128 stands for zero in the data rows.
Some points, each followed by its number:
(131, 105, 139, 98, 89, 146, 50, 140, 152, 137, 86, 140, 103, 140, 131,
 168, 144, 137, 150, 144, 179, 175) 0
(153, 143, 113, 146, 120, 98, 192, 136, 104, 102, 174, 128, 116, 141, 113,
 129, 67, 130, 106, 158, 127, 126) 1
(61, 97, 135, 160, 189, 231, 113, 73, 134, 122, 149, 77, 130, 94, 125,
 78, 124, 170, 126, 125, 100, 130) 2
(210, 142, 157, 68, 42, 72, 99, 155, 109, 133, 66, 132, 130, 84, 77,
 140, 141, 127, 120, 115, 129, 122) 3
(183, 127, 131, 106, 68, 140, 84, 139, 157, 196, 69, 158, 135, 170, 110,
 139, 152, 116, 128, 100, 142, 73) 4
(101, 95, 136, 131, 135, 186, 123, 129, 204, 130, 151, 131, 145, 100, 142,
 76, 147, 173, 141, 137, 160, 103) 5
(126, 116, 165, 110, 119, 99, 121, 140, 159, 128, 124, 79, 141, 80, 124,
 100, 145, 128, 128, 122, 139, 149) 6
(123, 142, 84, 112, 134, 196, 66, 125, 174, 165, 105, 136, 107, 120, 123,
 131, 168, 150, 153, 105, 191, 131) 7
(105, 97, 103, 106, 142, 135, 136, 135, 169, 109, 147, 139, 132, 112, 139,
 135, 131, 145, 193, 143, 162, 166) 8
(110, 132, 149, 109, 143, 130, 146, 118, 138, 80, 215, 30, 138, 80, 93,
 70, 71, 145, 121, 197, 77, 158) 9
(114, 124, 130, 120, 161, 129, 197, 127, 138, 76, 206, 95, 136, 131, 103,
 104, 58, 139, 93, 168, 123, 131) 10
(143, 157, 148, 117, 140, 120, 144, 123, 84, 124, 91, 108, 129, 104, 84,
 106, 119, 118, 115, 110, 105, 133) 11
(95, 148, 160, 142, 152, 152, 161, 136, 140, 125, 107, 145, 118, 162, 166,
 126, 146, 141, 144, 123, 181, 137) 12
(86, 87, 140, 160, 191, 219, 138, 63, 118, 107, 163, 80, 139, 81, 122,
 66, 119, 187, 129, 120, 77, 127) 13
(95, 100, 142, 131, 135, 182, 125, 133, 213, 137, 138, 136, 150, 118, 151,
 85, 151, 160, 147, 127, 177, 103) 14
(130, 118, 121, 135, 122, 155, 77, 121, 118, 122, 107, 107, 102, 100, 80,
 136, 115, 149, 119, 139, 128, 147) 15
(119, 132, 102, 134, 142, 165, 129, 124, 130, 120, 177, 142, 118, 157, 153,
 140, 136, 147, 115, 160, 127, 109) 16
(151, 82, 73, 113, 107, 76, 94, 129, 116, 152, 156, 139, 135, 105, 149,
 163, 162, 128, 134, 117, 103, 126) 17
(116, 155, 191, 132, 173, 121, 221, 175, 161, 124, 99, 163, 180, 217, 162,
 128, 90, 92, 132, 136, 144, 109) 18
(111, 150, 191, 139, 171, 131, 230, 167, 171, 123, 120, 156, 178, 212, 156,
 102, 87, 99, 137, 143, 139, 97) 19
(153, 103, 149, 140, 130, 101, 130, 108, 88, 113, 114, 126, 144, 104, 158,
 137, 134, 155, 119, 101, 74, 130) 20
(181, 123, 57, 121, 68, 82, 75, 143, 114, 202, 98, 151, 128, 102, 104,
 140, 187, 108, 86, 61, 136, 58) 21
(135, 104, 158, 112, 113, 97, 126, 125, 149, 120, 144, 96, 145, 71, 135,
 102, 147, 134, 143, 121, 116, 145) 22
Which three points above are nearest to each new point? Their numbers follow each, smallest number first.
(91, 133, 114, 141, 170, 124, 134, 127, 168, 156, 116, 143, 159, 161, 170,
 113, 133, 101, 133, 108, 136, 107) -> 12 14 16
(123, 100, 135, 100, 99, 131, 55, 149, 162, 140, 76, 140, 111, 145, 135,
 183, 128, 127, 147, 140, 168, 171) -> 0 7 15
(112, 89, 114, 126, 147, 131, 166, 128, 143, 90, 156, 149, 138, 114, 142,
 126, 121, 165, 186, 138, 142, 155) -> 8 16 22
(117, 143, 141, 99, 152, 135, 147, 122, 143, 82, 210, 45, 140, 95, 96,
 78, 74, 136, 119, 195, 81, 153) -> 1 9 10
(210, 171, 82, 97, 77, 90, 100, 151, 166, 166, 140, 152, 137, 143, 128,
 108, 142, 124, 155, 125, 168, 96) -> 4 17 21
(148, 72, 65, 131, 106, 72, 106, 128, 112, 157, 152, 152, 135, 122, 155,
 173, 165, 131, 114, 96, 97, 99) -> 17 20 21
(136, 93, 145, 140, 87, 194, 122, 88, 99, 56, 224, 126, 113, 123, 138,
 114, 127, 195, 129, 221, 79, 125) -> 9 10 16
(120, 190, 135, 112, 181, 95, 150, 149, 140, 119, 83, 106, 137, 127, 108,
 145, 67, 82, 102, 101, 149, 158) -> 1 6 11
(148, 132, 122, 166, 87, 119, 114, 139, 142, 174, 126, 165, 131, 159, 146,
 122, 159, 132, 94, 106, 149, 65) -> 4 16 21
(121, 131, 78, 106, 133, 177, 66, 134, 179, 169, 94, 139, 116, 122, 131,
 139, 168, 151, 160, 104, 204, 132) -> 0 7 14
(80, 156, 179, 154, 158, 159, 164, 131, 137, 116, 99, 135, 119, 157, 171,
 118, 150, 147, 136, 125, 182, 147) -> 12 14 16
(137, 127, 145, 107, 134, 108, 207, 148, 144, 76, 205, 98, 139, 127, 86,
 108, 48, 125, 87, 173, 124, 119) -> 1 9 10
(93, 143, 159, 176, 122, 169, 134, 106, 105, 136, 151, 105, 97, 162, 131,
 106, 131, 121, 83, 150, 127, 107) -> 12 15 16
(118, 185, 144, 117, 180, 103, 166, 135, 113, 107, 88, 103, 127, 131, 92,
 144, 59, 88, 99, 108, 126, 156) -> 1 10 11
(129, 129, 221, 148, 91, 134, 186, 137, 126, 111, 124, 153, 131, 159, 157,
 108, 136, 134, 120, 152, 147, 114) -> 12 18 19
(155, 199, 126, 124, 120, 100, 182, 135, 103, 84, 205, 102, 106, 126, 126,
 108, 114, 123, 128, 178, 145, 140) -> 1 10 16
(164, 115, 125, 134, 131, 89, 122, 137, 90, 158, 71, 197, 144, 178, 143,
 191, 98, 91, 138, 78, 46, 111) -> 4 17 20
(132, 152, 147, 113, 158, 115, 152, 111, 80, 111, 98, 95, 133, 93, 78,
 103, 94, 107, 110, 104, 85, 134) -> 11 15 20
(136, 108, 175, 121, 72, 83, 87, 171, 104, 135, 73, 187, 87, 98, 161,
 222, 183, 128, 114, 96, 151, 158) -> 0 3 17
(208, 167, 91, 104, 65, 84, 91, 155, 154, 176, 124, 154, 130, 146, 139,
 115, 164, 122, 157, 120, 169, 103) -> 4 17 21
(128, 81, 61, 170, 138, 151, 93, 125, 153, 199, 90, 150, 119, 183, 105,
 154, 98, 116, 97, 79, 131, 68) -> 4 7 21
(115, 144, 59, 147, 165, 163, 107, 124, 139, 154, 103, 135, 125, 138, 112,
 121, 135, 120, 135, 97, 143, 111) -> 7 15 16
